128 stands for zero in the data rows.
Here are some points:
[170 113 100 137 137 155 140 135 119 148 144 160 127  95 141  98 125 140 149 116 117 151 129 173]
[160 109 129 153 111 139 125 106 143 124 118 205 145 120 107 114 129 115 115  65  98 152 110 136]
[139 142 138 123 105 135 135 126 144 112 112 162  79  98 121  90 151 160  83 116 130 113 123 104]
[134 110 130 179 125  93 140 135 136 168 113 131 149 136 126 121 109 119 143 137  87 155 124 144]
[127 148  98  94  95 123 162 126 111  62 140 164 152 138 115  98 131 106 150 156 149 145 106 137]
[123 156 113 106 107 106 105 139 143 129 138 169 117 137 141 122 131 131 131 123 121 122 133 114]
[139  83 139 126 127 137  94 166 138 156 121 182 118 182 127 110 149 122 114 170  93 103 138  74]
[120 174 160 106  89 119 121 120 145 102 111 130 155 132 100 186 106 103 119 174 146 150 111 108]
[146 122 110 126 135 149 158 120 152 111 132 167 124 119 163 116 127 158 138 113 149 106 148 132]
[135 129 139 171 156 122 135 157 138 118 123 115 121 121 105 129 133 113 111 128 124 175 134 121]
[ 90 149 110 137 168 156 121 130 122  84 120 105 111 150 133 153 156 140 117 116 152 109 121 128]
[156 149 120 109 125 119 130 146 152 108 127 119 131 167 127 151 118 119 101 171 126 151 156 128]
[138 148 112 109  84 118 168 133 116  87 147 144 109 111 132 131 144 133 104  57 161 157 119 145]
[156  97  93 128 151 169 174 136 111 104 146 149 113 147 151 117 153 143 127  64 140 126 118 120]
[144 113 134  95  81 122 131 129 152 142 124 151 129 165  87 100 124 128 132 116  80 128 130 132]
[122 135  98 143 137 113 127  95 101 128 136  93 105 132 108 144 151 129 141 142 134 110 136 143]
[138  96 109 142 126 144 172 114 116 137 104 190 144 127 149 156 104 163 151 146 128 136 119 111]
[106  91 114 196 115 101 131 117 131 136 152 101 132 131 133 104 159  98 148 109 118 131  92 101]
[149  95 112 135  60 130  92 138 131  64 126 105 187 126 121 123 135 112 122 127 147 156 106 142]
[121 146 145 113 164 132 117 102 150 145 109 129 122 103 155 117 141 130 101 120 116 124 131 116]
[114 158 103 130 117  96 115 120 136 110 111  94 100 119 170 126 128 133 154 147 132 104 160 146]
[161 128 141 136 130 110  76 145 171 125 112 170 124 129 135  88 114  93 101 130 132 122 149 100]
[155 139  98 144 142 154 116 126 115 100 142  63  62 124 143 131 173 152 141  80 132 126 141 114]
[ 61 165 118 128 150 167 116 115  90 100 137  74 111 143 127 157 147 134 182 154 166  78 123 129]
[113 150 133 144 115  98 154  93 136 126 166 137 108 120  72 149 126  88 124 134 131 147 146 122]
[104 101 121 176 121 124  99 121 122 203 132 118 168 128 120 149  72  92 153 142 112 170 154 145]
[102 135 137 125 146 115 109 152 145 159 127 117 157 112 133 147 104 148 153 138 175 101 140  95]
[ 99 184 133 132 127 169 135 132 179 141 140  72  79 151 122 148 127 112 114  95 143  98 106 180]
[164 162  87  86 103 133  81 134 136 123 115 143 121 155 117 115 148 132 112 125 103 170 100 138]
Then 10 other points, each followed by its number:
[146 137 151 124 144 185 123 117 122 140 104 158 144 137 132 140 120 149 138 115 108 135 132 110] 0
[123  73 117 129 144 129 124 127  88 129 111 129 141 155 144 141 157 160 139 147 145 122 109 156] 1
[125 122 153 114 101 115 139 124 148 112 129 143  90 113 123 142 107 123 113 114 136 149 139 132] 2
[142 129 135 142 120 128 135 112 115 102 133 138 139 124 145 131 116 111 144 106 157 144  75 110] 3
[157 148 145 134 154 136 138 147 152 145 123 141 143 122 156 110 129 147 129 120 105 146 132  98] 4
[127 122 154 143 150 119 148 147 156 169 114 112 133  96 100 133 145 126 102 130 103 115 159 125] 5
[148 135 163 107 105 101 145 118 115 100 138 123 158 117 124 125  94 119 123 181  96 142  99 130] 6
[117 106 146 131  97 119 152 112 138 110 123 179 138  82 116 113 131  97  86 109  90 148 142 142] 7
[155  87 124 139 144 129 118 141 107 135 106 107 169 131 146 115 122 120 141 152  67 128 105 119] 8
[ 81 146 136 104 154 193 132 125 102 137 145  69 113 118 115 158  85 150 135 125 177 114 141 127] 9
Which three of these numbered points are nearest to each point below, looking only along the 6 directions in which the first points spread most? Their numbers follow each, nearest first.
[128  71 129 165 117  82 153 137  95 174 147 132 161 122  90 128  95 106 123 123  69 153 122  95] > 8 7 5
[136  90  70 143  77 131 121 141  86 129 111  86 117 162 150 128 133 116 142 116 103 106  94 139] > 1 8 3
[144 166 132 142 107 156  95 113 136 123 126 160 121 129 146 106 141 107 124 135 107 148 142  97] > 4 0 2
[133 145 143 132 151 141 122 131 121 108 174 179  95  75 148 155 115 174 146 171 140 114 149 132] > 0 4 2
[ 96 104 138 124 114 110 104 125  63 131 139 140 135 119 114 144 173  80 104 101 132 128 140 170] > 3 2 6
[129 170 102 110  93 120  91 115  97 140  79  95 120 134 103 190  88 123 138 184 158 109 136 135] > 6 9 2
Now 10 new points, numbered from 0 again:
[100 127 147 143 165 112 108 155 117 165 153 163 119 121 137 113 144  93 128 135 115 108 133 110] 0
[136  96 117 121 131 119 108 128 122 169 115 129 128 139 138 134 143 125 163  95 136 130  95 138] 1
[158 128 119 155  98 130 109 108 132  61 168 158 124 151 131  90 139 149 137 154 135 120 119 152] 2
[167 126 126  95 174 126 145 124  98 164 124 185 111 113 176 123 157 154 169 101 119 107 120  69] 3
[155 101  96 146 120 148 154 108 143 122 131 129 131 112  77 120 157 160 102  75 135 137 128 153] 4
[136 130  89 101 110 132 147 104 126 106 135 155 139 134 147 102 157 179 117 103 113  96 100 135] 5
[ 70 155 140 116 143 105 138 162 147 137  83 124 166 120 141 128  60  86 168 210 135  87 135 116] 6
[116 168 106 120 129 130 135 151 140 151 123 127 121 125 177 131 123 148 114 156 145 115 126 104] 7
[ 81 139 167 124 151 146  98 121 154 120  90 142 122 135 147 114 103 160 102 116 150 138 119 118] 8
[127 118 124 185 162  82 128 144 115 171 137 151 192 131  98 100 102  58 129 154  99 168 150 126] 9
Which three of these numbered points are nearest to each point below, looking only along the 6 directions in which the first points spread most? Their numbers follow each, nearest first.
[165 128 109 144  99 137 130  98 142 103 132  94 106 129 157 105 195 173  88  80 122  92  93 142] > 4 5 2
[ 78 138 138 116 145 127  92 133 138 121 125  62 140 130 119 163  90 127 161 161 148 110 162 151] > 6 7 8
[139  84 115 118 148  93 135  94 149 111 161 116 137 143 121  96 131 113 165  98 106  91 141 129] > 1 0 2
[163 106 125 104  89 100 108 126 129 109 147 152 134 170 119 112 178 131 147 115 117 123 126 137] > 2 5 1
[107  79 147 161 147 111 117 116 141 177 137  94 143 109 130 140 127 136 124 162 133 145 137 109] > 0 1 9
[113 141 156 134 119 138 131 136 112 154 132 133 144 152 151 110 141 134 135 160 108 109 120 153] > 0 7 1
